In the rows, zero is written as 128.
Each path below is one point turned by a fixed rotation once a step. After each direction that follows a path, write how fast that rotation turns it, in degrees each step (0 if it stays still).
Each turn is a multiple of 5 degrees from 10 to 175, or 0.
Each row of a path follows its step; steps can be skipped.
path 1
step 2: [134 128 119 114 133 124 120 140 130 140 134 117 125 129 132 125 135 122
 130 134 131 140 137 131 138 147 130 120 132 131 116 130 133 125 122 129
 108 136 126 137 131 132 135 140 126 126 139 120 117 124 127 119 132 127]
step 6: [128 131 121 121 127 120 127 134 127 120 114 138 124 135 132 135 130 125
 133 132 139 132 132 129 123 129 132 124 115 119 127 111 128 124 113 143
 115 135 128 131 131 145 131 121 118 127 128 122 130 136 115 117 136 120]
step 8: [129 123 138 120 134 123 135 121 128 139 129 128 130 122 124 128 130 135
 137 144 141 131 125 136 141 132 133 124 120 120 122 134 132 131 118 145
 138 135 129 139 122 115 143 128 120 130 128 141 133 130 135 130 115 121]
step 10: [125 134 134 119 137 123 134 148 120 122 133 144 128 121 125 125 134 134
 139 116 132 132 122 120 129 138 133 126 128 127 121 118 133 118 123 131
 120 138 142 138 123 128 122 138 134 123 138 116 131 117 135 121 132 123]
step 12: [130 141 127 119 122 126 123 122 132 122 141 139 121 108 137 130 126 117
 131 132 127 131 125 130 141 116 139 131 118 125 117 132 130 120 123 134
 130 129 127 132 122 137 143 132 131 132 109 130 119 122 121 132 120 124]
step 18: [130 137 130 129 119 138 126 127 127 125 130 129 142 123 139 120 119 124
 146 120 126 129 137 124 136 130 133 130 120 113 136 128 124 119 127 139
 121 135 135 142 118 133 131 132 130 133 144 112 134 137 138 124 130 134]
step 21: [127 115 125 128 132 131 136 131 129 124 132 123 110 117 121 130 135 141
 136 134 122 138 121 131 126 135 118 125 138 129 115 120 133 127 118 127
 135 134 119 124 132 145 124 137 128 114 123 140 119 131 125 119 124 118]
step 25: [134 133 140 120 121 123 127 131 131 141 124 122 136 127 131 129 135 133
 140 140 141 125 130 141 134 123 121 123 131 127 119 134 137 128 116 134
 123 138 130 133 140 129 133 135 124 122 125 137 127 130 139 105 121 123]
Directions:
[126 127 126 126 129 132 131 128 127 133 127 127 133 127 126 127 129 129
 129 129 132 129 128 128 127 126 125 125 127 127 129 128 127 127 123 127
 126 125 126 128 127 128 123 126 127 131 126 128 131 126 123 131 125 126] => 45
[130 127 130 130 127 121 128 128 127 130 126 131 127 126 129 127 128 131
 128 128 130 125 130 127 127 129 127 126 125 131 131 126 126 131 131 135
 124 128 126 129 126 128 126 127 126 129 130 130 129 127 127 128 126 131] => 155
[128 129 129 132 127 124 127 124 127 127 127 126 130 128 129 125 126 133
 131 127 126 130 131 126 129 130 127 130 125 122 128 131 129 126 127 126
 132 127 126 127 124 127 128 130 130 125 126 131 127 128 128 131 124 128] => 80
[127 130 128 132 129 126 131 131 127 126 128 128 132 125 130 127 127 129
 129 132 129 129 124 129 130 131 130 132 129 128 126 129 123 129 125 129
 125 130 130 126 128 125 128 128 127 128 124 130 126 129 126 126 133 125] => 170
[126 128 132 129 131 129 129 126 127 131 126 130 131 130 125 128 128 124
 131 129 132 129 130 126 129 126 126 127 127 124 128 127 126 128 132 129
 131 126 131 128 128 122 128 128 127 126 130 126 125 131 129 123 128 127] => 40
path 2
step 2: [136 139 124 123 131 130 124 136 125 135 142 145 120 135 135 125 137 136
 130 120 127 137 133 133 132 132 121 133 126 137 126 129 112 132 123 138
 127 125 132 122 132 143 129 125 140 129 116 125 136 117 115 133 129 133]
step 8: [127 128 117 133 131 127 126 141 128 120 142 140 132 132 116 110 131 124
 126 126 137 136 130 125 125 128 122 142 134 135 118 130 117 125 117 132
 128 130 135 116 134 138 120 127 123 127 130 131 131 132 127 134 110 131]
step 9: [135 138 132 125 130 141 131 135 119 131 126 135 127 125 114 118 137 132
 132 122 123 131 133 144 133 128 110 126 126 130 110 126 133 135 129 124
 126 134 127 129 122 134 133 125 139 125 132 135 127 134 105 126 128 123]
step 13: [137 130 132 118 132 124 127 121 115 125 122 148 123 131 115 128 141 133
 132 126 121 136 123 125 128 139 123 137 126 134 127 129 127 125 135 128
 134 132 127 145 134 139 134 120 141 133 128 128 134 118 113 127 121 137]
step 16: [128 122 122 126 130 129 137 131 114 117 130 129 140 129 102 125 138 117
 124 138 134 131 127 140 138 136 125 134 140 130 131 120 123 116 129 125
 134 122 125 126 124 134 125 125 133 122 135 129 128 138 118 132 119 128]
step 18: [124 121 128 143 132 123 126 133 134 125 145 137 122 133 111 122 124 127
 123 125 139 130 136 140 136 131 116 138 116 119 122 129 129 126 121 123
 124 120 131 134 136 145 129 130 128 117 131 132 125 136 118 122 123 126]
step 22: [129 128 135 125 131 131 139 124 120 127 136 133 119 131 123 135 133 126
 127 119 127 131 127 140 138 142 126 134 124 119 118 131 129 116 129 122
 130 114 121 135 127 144 130 126 138 119 144 121 131 131 122 142 132 115]
step 28: [132 126 141 123 124 126 131 139 127 117 126 129 118 139 108 124 139 135
 124 129 127 140 130 139 133 135 116 135 127 123 125 139 133 128 132 125
 133 123 125 136 139 136 134 126 129 130 131 122 132 136 113 121 126 137]
Directions:
[128 130 129 127 130 125 127 129 128 127 128 126 127 128 126 131 130 127
 128 131 126 130 128 125 128 132 125 126 132 124 130 129 126 126 134 125
 127 126 125 131 127 129 129 129 131 130 128 125 126 129 130 131 124 128] => 120
[127 129 128 128 126 130 125 127 129 131 125 131 126 133 128 127 128 129
 126 129 126 124 128 127 129 132 134 130 132 131 126 126 129 127 130 129
 128 128 130 130 126 131 130 127 130 125 125 128 127 128 130 133 132 127] => 35
[130 132 132 124 129 132 132 129 128 129 129 124 126 128 127 129 129 129
 133 126 127 126 124 129 132 123 129 127 129 127 126 128 124 128 127 126
 124 129 126 127 126 130 126 127 127 127 128 127 127 127 130 129 132 125] => 140
[135 130 126 125 127 129 128 131 130 127 125 128 133 127 126 131 130 129
 128 130 129 128 130 126 130 128 126 126 130 131 131 127 130 128 127 129
 128 127 127 127 125 127 128 126 132 127 124 129 127 123 123 126 129 130] => 100
[129 127 132 131 126 127 129 127 128 128 131 129 129 127 127 131 129 126
 127 126 128 128 128 125 129 129 131 131 128 126 130 134 123 130 125 127
 130 124 125 132 130 129 128 128 127 124 124 127 129 129 127 125 131 131] => 65
[132 130 126 128 126 127 132 130 129 132 123 131 126 128 128 130 129 128
 127 127 125 131 127 129 128 128 131 128 123 126 126 130 131 129 132 125
 127 126 126 128 128 128 132 125 124 129 130 131 129 131 126 127 127 130] => 170
